Each path is a new rotation, seen through one point. The rows after it are directions, each followed by how far the rotation turns it, in degrees per step (0 if it stays put).
Each turn is a multiple of 5 degrees from 10 to 175, or 0.
Each row of a path follows its step; steps can be skipped.
Path 1:
step 2: [-13 -62 -18 -24  -1  -6 -13   3   6  -9   3  13 -25  -9  30  -8  18  -9
  29 -23  12   6  -4   9 -30  39  21  -5  29  -1 -15  49 -25 -29   9  -8
  19 -13   3  10   9  -9 -11  -4   3  11  -9 -10  17 -59]
step 7: [-26   9 -10  -9 -16  26 -36   1   8  17   3  -4 -44  -3  37 -31  44 -16
  23 -15   7  -9 -14  -9 -30  34   0   0  39   6   1  35  33  -6  -9   1
  -4   7  -6  21   3 -17 -21   3  29 -26 -12 -27 -24   6]
step 11: [ -2  -4  -1 -38 -11  -8   4  -3   0 -14  16 -12  36 -14  26  16  14   9
  26  -9 -11   1   5   4 -64   9  -4 -26   5  11 -11  42  10  -9 -16  18
  -5 -35  24 -12  41  -8 -27 -16  10 -17  -6 -18  32 -44]
step 13: [  8  24 -45 -37 -36   1  16 -11  -7  -6  -2 -10   6   7 -33  -1  21 -39
  -1   3  -1   5  35   7  -6  26  11 -19  40   7 -10  24  36   0 -13  17
 -50 -30  -9  23   7  10  10 -32  -8 -22  -5  -8  -3 -12]
step 16: [-11   3 -30 -38  -3  -3 -39  34 -10   4 -14 -12   1 -21  13  -9   8 -14
  -6 -21  14   9 -22  34 -33   6  -4 -27  52 -11 -28  18  28 -23 -39  16
  -7  -9 -21  24  28 -26 -27  -4   6  -3  -7  12  -3  -9]
step 18: [ -2 -44 -26  -5 -42 -34  16 -13 -10  -9  13 -28  35 -40 -13 -10 -19 -35
  18   5   8  27  32  -5 -35  16 -13 -14  21 -17  -7  24  -1  -9 -15  25
  -9   6 -17  31 -12 -12 -15  11   2  -2  -4 -31   7 -26]
step 20: [ 23   0 -33 -12   5 -10   7   1   1   9   9  33  29 -24  22  -2  38 -13
  44  12  -9   7  21 -23 -25   4  20  -1  -4 -22 -32   7   5  -8 -48  24
 -42  -2  16   7  28  26 -14 -18 -14 -33 -13 -20  19  -9]
step 23: [  0  -3   7  -2  -7  39  12   8 -27   5   3   3  34 -54  14 -37  20 -32
  27   5  -4   8  17  25 -33  24  23  19  34  -5 -28 -22   3 -10 -24  26
   6   2 -16  27  19 -25  -3  10   4 -14   9 -29 -25  12]
step 26: [ 15 -13  28  -3   3   1 -17  -4 -23   2 -17  14  30 -13  -5 -36 -10 -22
  22  20 -43  32   6 -14  -4   8  34 -16  32   2 -25   2  41  13 -18 -16
 -21  29 -31   6  19 -20   1  24   5   7  11  -9  27 -47]
Directions:
[ -5   7  -7   2  -1  -3  12  -1   6   1   6  -4   2  -3 -10   8  -5   5
   5  -5   0   4   6  -3   9  -4   7  10  -1  -7  -4   3   5   4  -4 -13
  -2  -2  -1 -10   5   2  -2  -7  -3  -3 -10  -2  -1  -4]
155
[-7 -3  3  6 -1  2 -8 11  1 -9 -2  9  1 -4 -1 -8  2  6 -4 -4  7 -1  3 -7
 12 -3  8  6  0  1 -3  9 -3 -4  3 -3 -1 -6 -2 14  5  5 -3 -9  1 -3  6  3
  5  5]
55
[ -1   4   0  -2   0  -3  12   2   4  -4   1   4   1  -5  -5  -3 -13  -6
  -6  10  -1   8  10   2   4   3   3  -1   6   1   2   3  -1  12   4   5
   9  -9   0   5  -7  -3   8   7   1  -3   7  -6  -2   7]
80
[ 11   5  -7  -5   1   1   0   3  -9   5  -7   1  -2   2  -6 -10  -3   1
  -2   5   9   6  -7   3   2   1  16  -9   4  -1  -5  -6  -2  -6  -2  -9
   2  -4  -3   0  -1   4   5  -1   0   6  -2   7  -9  -5]
110
[ -7   3  11  -4  -1   7  -9   3   2   2  -5   6   7  -7  -1   0   4   0
   1   3   3  -1  -3   0   9   5   0   1   4  -1   4  11   3   2   4  -4
   6   9  -8 -15  -2  -2  -2  15  -2  -1  -3   4  -9   0]
155
[-13   3  -7  -7  -6   1  -4  -6   1   2   4  -4   0   1   2  -9  -2  -7
  -1  -2   2  -8  -8  -6   7   1  -7 -13  -2   8  -1   3  -3   4   3  -6
   7  -6  14  -3   3   0   3  -6   0  -6  -2  -3  -3  -4]
10
[  2  -8   1  -4  -2   4  -4   4  -3   9  -3  -8  10  -1  -3  -1  -1 -16
  -5   0   6   3   5   9   0  -1  -1   6   1  -2   4  -1  -2   7   6  -2
  -5  10  -7  -2   7   5   8 -13   4  -2   6  -6   4  -5]
140
